Each row has a name. After each piece below comes the name of the row it's from. Each question is about the rows just above it.

nokep: [ 71 125 156 129 120]
tun: [165 140 114 138 113]
Giz: [165 138 140 114 171]
luf: [134 144 161  88 151]
Zemu: [ 93 163 147 113 143]
kivav: [158  93  72 183 152]
lub: [ 87 143 135  85  95]
potan: [ 93 135  95  85 143]
gumak: [118 125 131 140  91]
gara: [134 144 146 111 157]
tugo: [ 85 117 165  94  61]
[143 135  85  95] is in which row?
lub
[165 138 140 114] is in which row?
Giz

nezav: [111 138 105  85]
kad: [ 84 194 108 138]
vadez: [132 141 127 103]
vomo: [ 81  87 108  86]
kir: [101 148 110 113]
Which row holds [108 138]?
kad
Which row holds [81 87]?
vomo
q: [148 110 113]
kir

Mer: [140 122 112 119 111 119 111 137 136 126 107 125 113 140 128 129 113 141
 131 121 137 131 148 129 138 106 136 111 121 152 112 156 120 106 124 115
 107 126 136 142 120 151 147 128 144 117 109  98 137 127 129 101 112 154]
neb: [129 146 122 154  84 126 102 138 111 147 157 143 116 150 108 126 136 117
 135 116 117 123 113 125 136 106 122 156 123 136 127 130 154 131 158 147
 167  95 131 109 127 112 112 124 148 125 123 106 145 157 138 127 133 141]
Ditip: [124 129 121 148 148 133 121 116 123 132 128 118 124 142 120 109 128 141
 133 137 122 145 134 121 116 100 128 127 127 155 139 113 127 104 114 109
 124 122 151 153 133 134 136 110 144 112 116 118 130 132 134 151 124 138]
Fonet: [134 121 122 146 122 119 115 131 120 135 138 136 129 147 131 128 105 131
 109 145 127 132 132 124 118 144 152 134 131 140 123 136 129 118  96 125
 123 122 129 133 146 139 104 116 137 102 118 117 125 119 131 133 126 145]
fala: [123 122 129 133 146 139 104 116 137 100 138 136 129 147 131 128 105 131
 109 145 127 132 132 124 118 144 152 134 131 140 123 136 129 118  96 125
 123 122 129 133 146 139 104 116 137 102 118 117 125 119 131 164 141 150]
dovaz: [ 88 145 103 142 138 127 121 135 125 134 104 137 141 123 135 127 117 158
 149 111 135 134 150 110 131 110 103  91 141 137 158 145 104 125 127 125
 126 114 119 112 130 149 146 139 131 124 134 117 158 154 135 117 135 146]
Som: [137 120 115 123 101 108 114 133 109 134 114 131 124 153 128 109 147 139
 148 111 123 146 121  94 125 107 116 134 151 155 137 160 120 123 102 140
 138 127 122 135 105 156 111 133 154 115 110 113 146 129 136 117 134 141]
Bam: [137 120 115 123 101 108 114 133 109 126 114 131 124 153 128 131 147 139
 148 111 123 146 121  94 125 107 116 134 151 155 137 160 120 123 102 140
 138 127 122 135 105 156 111 133 154 115 110 113 146 129 136 117 134 141]
q: [123 122 129 133 146 139 104 116 137 100 138 136 129 147 131 128 105 131
 109 145 127 132 132 124 118 144 152 134 131 140 123 136 129 118  96 125
 123 122 129 133 146 139 104 116 137 102 118 117 125 119 131 164 141 150]
fala
q: [134 121 122 146 122 119 115 131 120 135 138 136 129 147 131 128 105 131
 109 145 127 132 132 124 118 144 152 134 131 140 123 136 129 118  96 125
 123 122 129 133 146 139 104 116 137 102 118 117 125 119 131 133 126 145]
Fonet
q: [106 145 157 138]
neb
q: [125 127 125]
dovaz
q: [135 134 150 110 131 110 103  91 141 137]
dovaz
Where do [147 157 143 116 150 108 126 136] appear?
neb

git: [194 106 101 147]
vona: [116 134 121 125]
pifog: [142 132 101 134]
zife: [103 101 150 141]
zoduk: [134 116 139 129]
Where do [106 101] appear?
git
q: [134 116]
zoduk
The row with [103 101 150] is
zife
q: [194 106 101]
git
Where do [134 121] appear?
vona

Dutun: [153 114  99 127 128 128 125 124 161 115  99  92 170 136  90 145]
Fon: [125 127 124  99 128 153 128 115  92  99 161 114 143 188 123 135]
zize: [ 94  92  99 161 127 125 128 128 115 124 127 122 153 104 150 133]
Lofed: [136 115 157 132 155 117 157 141 107 147 146 121 112  84 157 119]
Fov: [151 135 102  84 168 112 140 101 135 119 120 136 106 132 105 129]
The row with [153 114  99 127 128 128 125 124 161 115  99  92] is
Dutun
q: [ 99 127 128 128 125 124 161 115]
Dutun
Where do [124 161 115  99  92 170 136  90] appear?
Dutun
[ 92  99 161 127 125 128] is in which row?
zize
q: [ 84 168]
Fov
q: [ 99 128 153 128 115  92  99 161 114]
Fon
Where do [153 128 115  92  99 161] appear?
Fon

rufu: [119  96 109 112 134 147 145 148 116  97 132 130 138 119 171 142 120 150
 141 126  89 139  88  69 126 142 118 117 122 107 125 171 137 119 121 134
  92 168 104 109 103]
Ful: [142 129 123 135 140 132 151  90 137 133 147 137 133 140  88 129 127 118
 133 166 159 119  94 163 107 102 157 145 148  97 148  91 107 115 112 176
 140 136 139 128 136]
numub: [109 119 150 133  85 146 104 141 105 149 103 131 150 110 106 118  97 112
 141 129 123 135 139 167 147 124  87 116 100  98 146 170 159 170 119 142
 110  89 132 114 120]
q: [ 87 116]
numub
q: [123 135 139 167 147]
numub
q: [125 171]
rufu
q: [141 129 123 135]
numub
q: [ 94 163]
Ful
Which row holds [148 116  97 132]?
rufu

fepo: [108 113  82 137  84 120 139 104 170 135 128 130  88 182 111 101 127 135
 113  98 139 114 145 111 133 156 134 146 142  91 140 103 144 155 125 131
 178 121 118 120  93 145 109  92 114 103 161 112 184 155 111  71 164 163
 143 161]
vira: [108 115  87 137  81 120 131 101 167 138 126 131  87 185 102 101 122 134
 112  99 141 110 140 111 131 160 130 143 146  90 139 109 142 156 123 131
 177 118 121 122  93 150 107  97 112 101 153 116 178 155 112  72 161 163
 147 159]
Buv: [121 143  74 136  87 121 148 110 172 132 129 131  86 176 119 107 143 141
 114  98 137 116 153 121 133 148 138 150 136  92 146  91 145 159 126 138
 179 126 115 117  91 138 115  86 114 112 174 109 191 153 108  74 164 162
 142 163]
migir: [109 107  73 137  84 126 147 110 172 134 128 138  79 168 109 120 151 151
 114 100 136 110 156 128 127 143 135 147 136  91 155  89 142 171 122 143
 178 126 115 121  87 138 119  87 108 118 177 118 188 147 108  82 153 155
 152 157]
q: [121 143  74 136  87 121 148 110 172 132 129 131  86 176 119 107 143 141
 114  98 137 116 153 121 133 148 138 150 136  92 146  91 145 159 126 138
 179 126 115 117  91 138 115  86 114 112 174 109 191 153 108  74 164 162
 142 163]
Buv
q: [122 143]
migir
Which row holds [156 134 146 142  91 140 103 144 155 125]?
fepo
[103 144 155 125 131 178 121 118 120  93 145] is in which row?
fepo
q: [111 133 156 134 146 142  91]
fepo
q: [118 121 122  93 150 107]
vira

zug: [143 103 186 110  96 123 135 110 135  54 130  71]
Kugop: [157 138 143 103 186 110  96 120 116 179  48 204]
bodov: [157 138 143 103 186 110  96 123 136 110  60 132]
q: [143 103 186 110  96 123 136 110]
bodov
Where do [110  96 123 135 110 135  54 130  71] appear?
zug
[157 138 143 103 186 110  96 123 136 110  60 132] is in which row?
bodov
Where do [110  96 120 116 179  48] appear?
Kugop
[143 103 186 110  96 123 135 110 135  54 130  71] is in which row?
zug

miler: [102 140 102 136]
puzis: [113 134  84 124]
tugi: [128 192  71 150]
Sumuf: [ 92 142 170 114]
Kipub: [128 192  71 106]
karop: [134 114  90 135]
rovip: [ 92 142 170 133]
Dul: [112 172 133 122]
bisi: [123  97 185 109]
komu: [113  72 124 184]
q: [192  71 106]
Kipub
Where do [170 133] appear?
rovip
Where do [ 71 150] appear?
tugi
q: [114  90]
karop

venum: [124 127 127 127 142 113 123 130 117 123 128]
kisi: [105 126 129 168  94  72 129 210 117  84 126]
ruso: [142 123 124 117 127 113 127 127 130 137 132]
Sepo: [149 138 130 134 133 134 129 151 128 123 132]
Where do [142 123 124 117 127 113 127 127 130] appear?
ruso
q: [ 72 129]
kisi

leta: [154 132 125  90 136  70 135 149 124 133 132 139 116 130 128 134 108 132
 126]
Moza: [137 136 136 137 139 113 134 133 132 130 129 122 129 114 124  90 137 121
 126]
vudal: [146 125 119 113 134  81 131 132  88 140 115 109 118 140 128 117 121 125
 127]
zose: [138 134 112 129 137 136 136 137 139 116 134 133 132 130 128 124 130 126
 126]
lutu: [119 133 205 129 122 162 128 136 146 146 136 140 143 142 128 174 131 127
 126]
Savem: [ 99 135 129 154 109 145 120 101 147 111 142 148 137 110 123 128 137 127
 126]
The row with [139 116 134 133 132 130 128 124] is
zose
q: [137 136 136 137 139 116 134 133 132 130]
zose
Which row holds [139 116 130 128 134 108 132 126]?
leta
q: [205 129]
lutu

Dami: [102 130 132 139 103 118]
Vevis: [103 109 123 141 105  55]
vofu: [130 134 130 129 123 133]
Vifu: [105 103 109 141 123 123]
bopad: [182 118 113 139 157  83]
Ligi: [ 92 133 135 144  94 120]
vik: [110 130 131 140 106 112]
fupil: [133 130 129 126 129 129]
Nebot: [132 130 121 133 129  93]
q: [129 126 129]
fupil
Which row holds [105 103 109 141 123 123]?
Vifu
q: [182 118 113 139]
bopad
q: [103 109 123 141 105]
Vevis
[130 129 126] is in which row?
fupil
q: [109 123]
Vevis

zov: [124 177 110 110]
Takav: [152 129  95 103]
rogi: [ 93 114  95 103]
Vala: [140  93 116 107]
Gafa: [126 177 120 114]
Napid: [140  93 116 121]
misi: [142  85 122 125]
q: [114  95 103]
rogi
The row with [140  93 116 107] is
Vala
q: [152 129]
Takav

nolo: [200 159 149 131 155 143]
zimir: [171 119 162 134 130 132]
Des: [119 171 134 162 122  80]
Sugu: [106 119 162 134 130 132]
Kipi: [122 162 134 124 158 156]
Which row holds [124 158 156]?
Kipi
q: [106 119 162 134 130 132]
Sugu
The row with [122 162 134 124 158] is
Kipi
q: [171 119 162 134]
zimir

rasuv: [133 118 128 125 126 128 126 128 109]
Lari: [125 137 127 136 134 109 142 134  85]
Bega: [132 118 127 150 126 128 128 126  63]
topa: [125 137 127 136 134 109 114 127 109]
letuk: [125 137 136 127 133 123 143 132 100]
Which row holds [125 137 127 136 134 109 114 127 109]?
topa
q: [126 128 128 126]
Bega
The row with [136 134 109 142] is
Lari
q: [127 136 134 109 114]
topa
The row with [125 126 128 126 128 109] is
rasuv

Kaz: [118 140 182 130 122 190 128 112 113 137 121 125 122 123 124 135 135 125
 131 125 110 122 102 139 138 115 144 142 122 129 126 120 136 121 130 136
 136 153 133 125 128 131 116 136 122 110 128]
bemu: [123 135 141 126 122 171 127 117 115 137 121 124 123 123 119 134 133 129
 132 124 112 123 110 138 131 112 157 138 123 149 127 120 136 139 133 134
 142 152 134 131 125 121 120 139 119 118 144]
dasus: [122 129 126 120 136 121 130 136 133 140 117 124 129 127 128 133 117 113
 133 124 116 122 108 133 111 117 160 139 119 117 128 189 136 133 102 135
 147 153 136 123 124 117 118 146 124 108 150]
q: [122 129 126 120 136 121 130 136 136]
Kaz
The row with [138 131 112 157 138 123 149] is
bemu
Which row holds [135 125 131 125 110 122]?
Kaz
Which row holds [136 153 133]?
Kaz
q: [141 126 122 171 127 117]
bemu

sulib: [116 170 106 132  77  80]
Todo: [113 125 123 151 132 133]
fava: [132 121 126 146 109 108]
zed: [142 124  83 133 184 184]
ges: [100 159 132 117 152 151]
kug: [ 98 111 144 146 179 180]
bes: [129 112 123 134 133 129]
rul: [106 134  63 150 109 107]
pez: [124 142 131 129 140 137]
q: [106 132]
sulib
q: [112 123 134 133]
bes
Which row holds [124 142]?
pez

poba: [ 92 117 112 126 130 106 126 133]
Fugug: [ 88 123 116 130 133 133 126 106]
Favul: [128 133 133 130 133 133 120 107]
zab: [ 90 133 116 137 140 135 121 121]
finu: [ 97 123 116 130 133 133 120 107]
gorib: [ 68 128 102 137 144 129 117 103]
q: [130 106]
poba
q: [ 92 117 112 126 130 106 126]
poba
Where do [126 130] appear?
poba
The row with [133 126 106] is
Fugug
q: [ 88 123 116 130 133 133 126 106]
Fugug
q: [102 137 144]
gorib

mabaz: [136 162 108 192 110 145 133 163]
buk: [125 162 143  92 136 118 127 113]
nepor: [136 162 157 135 127 114 137 158]
Nilu: [108 192 110 146 133 115 129 103]
Mur: [104 118 142 132 162 106 110 109]
Delaz: [129 162  96  54 121 144 132  87]
suz: [132 162 106 104 118 142 133 117]
Bisok: [131 162 111 138 120 141 129 130]
q: [162 106 104 118 142 133]
suz
q: [108 192 110 145 133]
mabaz
Where do [135 127] appear?
nepor
q: [132 162 106 104 118 142]
suz
Where do [132 162 106 104] appear?
suz

deti: [196  51 133  66 142 115 162 122  79]
kek: [172 143  95 108 201 115 162 164  84]
vufo: [ 51 132  66 142 163 148 203 117 211]
The row with [ 51 133  66] is
deti
[172 143  95 108 201 115 162 164  84] is in which row?
kek
Which row holds [142 163 148 203 117]?
vufo
Which row holds [163 148 203]?
vufo
q: [ 51 133  66 142 115 162 122]
deti

ven: [133 164 124  62 120 149]
Dek: [164 173 108  87 124 145]
Movo: [164 124 133 128 107 165]
dib: [ 51  87 119 145 124 135]
Sima: [158 103 132 119  94 132]
lobeg: [ 90 139 146 153 121 160]
[164 124 133] is in which row?
Movo
Which row holds [ 62 120]?
ven

zefat: [124 128 114 121 184 123  91 147]
bido: [134 128 103 127 115 134 118 146]
poz: [125 130 111 148  90 131  54 118]
Firut: [167 129 121 116 131 122 141 126]
Gode: [121 129 167  82 140 129 126 147]
nug: [124 127  91 154 137 125  67 142]
gake: [120 127  99 138 126 122 124 136]
rati: [127  96 138 126 122 124 111 135]
Which row holds [ 67 142]?
nug
q: [121 129 167]
Gode
q: [127  99 138 126 122 124]
gake
[121 116 131 122 141 126] is in which row?
Firut

Sezu: [124 137 144 137 122 139 141 148 119 121 123 114 151 125 133 132 131  63
 139 125 134 111  94 135 141 121 139 179 137  96 138  94]
lugar: [110 119 144 137 122 139 141 148 119 121 123 114 151 125 133 132 131  63
 139 125 128 111  94 135 141 121 139 179 137  96 138  94]
suno: [109 130 138 112 124 115 138 132 150 106 149 114  96 124 114 122 137 140
 112 161 128 118 139 130 114 102 145 128 119 133 135 149]
zezeg: [125 120 139 137 122 139 141 148 119 121 123 114 146 125 133 132 131 125
 139 125 134 111  94 135 141 121 139 146 137  96 138  94]
Sogu: [151 132 157 123 103 142 192 149 122 116 127 127 151  90 116 117  99  63
 128 114 143 117  94  84 125 121 139 179 126 116 135  73]
Which row holds [122 137]?
suno
Which row holds [125 121 139]?
Sogu
q: [139 179 126 116 135  73]
Sogu
q: [112 124 115 138]
suno
q: [139 146]
zezeg
q: [125 133 132 131  63 139 125 128 111]
lugar
Where do [124 137 144 137 122 139 141 148 119 121 123 114 151 125 133 132 131  63
 139 125 134 111  94 135 141 121 139 179 137  96 138  94] appear?
Sezu

vip: [123 147 118 116 155 130 141 112 125 131  92  70 126 135 119  88 103 163
 106  96 131 148 155 109 128 109 138 122 123 115 102 176 147 117 111 151
 135]
tizis: [137  98 146 118 125 130 136 133 119 104 127 120 115 140 113 119 128 130
 135 112 133 136 109 109 133 109 122 120 128 121 118 151 136 116 171  94
 120]
vedon: [137  98 146 118 125 130 136 133 119 104 127 120 115 140 113 119 128 130
 135 112 133 136 137 101 119 105 139 127 122 128 135 131 131 118 107 125
 135]
rik: [122  98 116 137 131 140 119 134 102 109 176 187 129 110 134 164 123  70
 115 126 110 143 149  96 123  91 172 133 131 117 148  58 153 115 144 122
 120]
taru: [107 112 120 129 130 136 110 120 129 128 101 125 130 111 119 112 118 145
 128 102 116 136 123 126 133 116 146 116 123 121 108 153 137 107 141 119
 120]
nikaz: [128 159 143 129 116 119 134  98 137 109 134 182 121 122 107 132 168 118
 131 128 143 129 112 150 122 152 122 127 149 150 158 138 101 151 156  95
 164]
romaz: [127 179 120 140 126 121 112  92 153 144 110 108 124 120 121 119 103  96
 106 163 129 100  82 148 126 153 109 122 126 145 119 122 120 132 132 109
 130]
vago: [125 147 126 129 134 121 125 141 141 133 111  92 122 117 130 125 117 127
 126 123 147 118 116 155 130 142 112 125 131 128 116 111  88 142 100 143
 113]
q: [123 147 118 116 155 130 142 112 125 131]
vago
[ 98 137 109 134 182 121] is in which row?
nikaz
q: [103 163 106  96]
vip

niz: [110  98 123 174 181 125 126]
dova: [127 126 131 151 152 126 125]
mobop: [151 149 111 153 195 120 124]
q: [151 152 126]
dova
q: [125 126]
niz
q: [151 149 111 153 195 120]
mobop
q: [151 152]
dova
q: [151 152 126 125]
dova

mifuv: [106  76 110 101 127 148 131 130 154 148 132 158 177 140 121 121 113 127
 100 138 129 123 159 144 152 135 140 126 168 141 134 136  93 141 108 145
 132 112 130 124 165 140 150 126 149 142 140  95 124 124 126 129 140  98
 153 121 116]
vavuk: [103  84  95 107 143 158 139 127 142 152 132 149 159 132 121 128 120 131
  97 146 137 130 149 127 156 141 134 135 153 125 123 128  99 136 119 155
 150 129 151 126 151 137 149 116 159 144 148  92 138 136 131 132 144 107
 148 133 114]
Gena: [122 131  97 146 137 130 149 110 130 162 136 134 139 104 121 139 132 141
  87 155 143 128 138 129 154 125 136 113 170  99 116 113 128 140 138 152
 125 129 145 140 132 135 149 140 131 148 140  90 136 148 121 162 123 130
 130 138 101]
Foge: [146 120 124 147 157 148 120 142 124 155 143 109 139 112 118 145 119 129
  84 159 133 121 123 108 135 151 113 126 140 102  94 114  81 135 134 155
 119 140 154 139 142 111 152 110 122 141 130 114 148 139 134 157 155 128
 148 140 126]
pob: [ 74  91  98 114 147 139 131 138 133 132 129 118 148 124 106 131 125 133
  65 159 153 100 138 109 155 121 125 138 155 104 108 110  92 141 134 146
 118 124 147 149 146 142 152 115 120 123 120 104 127 134 114 149 141 143
 142 139 145]
[146 118 124 147] is in which row?
pob
q: [120 131  97 146 137 130]
vavuk

lifi: [170 103 101 194 138 158 116 104 167 148 155 155 115]
posem: [104 150  95 139 120 160 136 155 138 106 133 107 114]
dufa: [120 141 140 123  88 106 114 115 121 129 118 147 125]
memog: [159 130 122 143 138 157 138 132 157 185 129 122 130]
gatab: [144 110 128 111 107 122 123 123 135 100 116 128 124]
mirel: [158 166 114 159 127 133 145 126 162 133 111 107 115]
bep: [165 140  98 186 121 136 138 101 115 169 116 138 113]
mip: [124 132 123 130 140 113 143 110 128 111 107 122 123]
sal: [124 132 123 130 140 113 143 110 128 111 107 122 132]
nas: [137 136 106 104 180 148 101 134 144 111 122 107 122]
The row with [143 110 128 111 107 122 123] is
mip
q: [111 107 122 123 123 135 100 116 128 124]
gatab
[124 132 123 130 140 113 143 110 128 111 107 122 132] is in which row?
sal
q: [180 148 101 134 144 111 122 107 122]
nas
Where do [138 101 115 169 116 138 113] appear?
bep
q: [158 166 114 159 127 133 145 126 162 133 111 107]
mirel

tik: [ 71 119 117 117 160 163  93]
zuku: [ 57 133 139 118 151 160  94]
lirol: [ 66 100 131 135 185 168 107]
mupiv: [132 154 126  98 108 124 129]
gomab: [132 154 126  98 108 124 140]
pafo: [118 130 121 135 130 142 112]
Pel: [ 80 118 133 121 161 155 110]
q: [126  98 108 124 129]
mupiv
q: [118 133 121]
Pel

Kugid: [183 143 143 176]
reg: [105 159 134  60]
ferak: [144 131 100  60]
butug: [143 143 183  92]
Beb: [105 159 134 153]
q: [105 159 134  60]
reg
Where do [143 143 183] appear?
butug

Damuv: [ 61 146 111 149 139 124 131 159 117]
losog: [ 61 146 111 149 139 124 131 129 117]
sorez: [135  78 123  74 166 141 119 119 109]
moz: [107 112 126 118 142 114 137 120 160]
lirul: [107 112 126 118 142 127 126 111 117]
Miz: [112 126 118 143 114 137 120 129 117]
q: [126 118 143 114 137 120 129 117]
Miz
q: [ 61 146 111 149 139 124 131 129 117]
losog
Where do [107 112 126 118 142 127 126 111 117] appear?
lirul
[126 118 143 114 137] is in which row?
Miz
q: [112 126 118 142 114 137 120]
moz

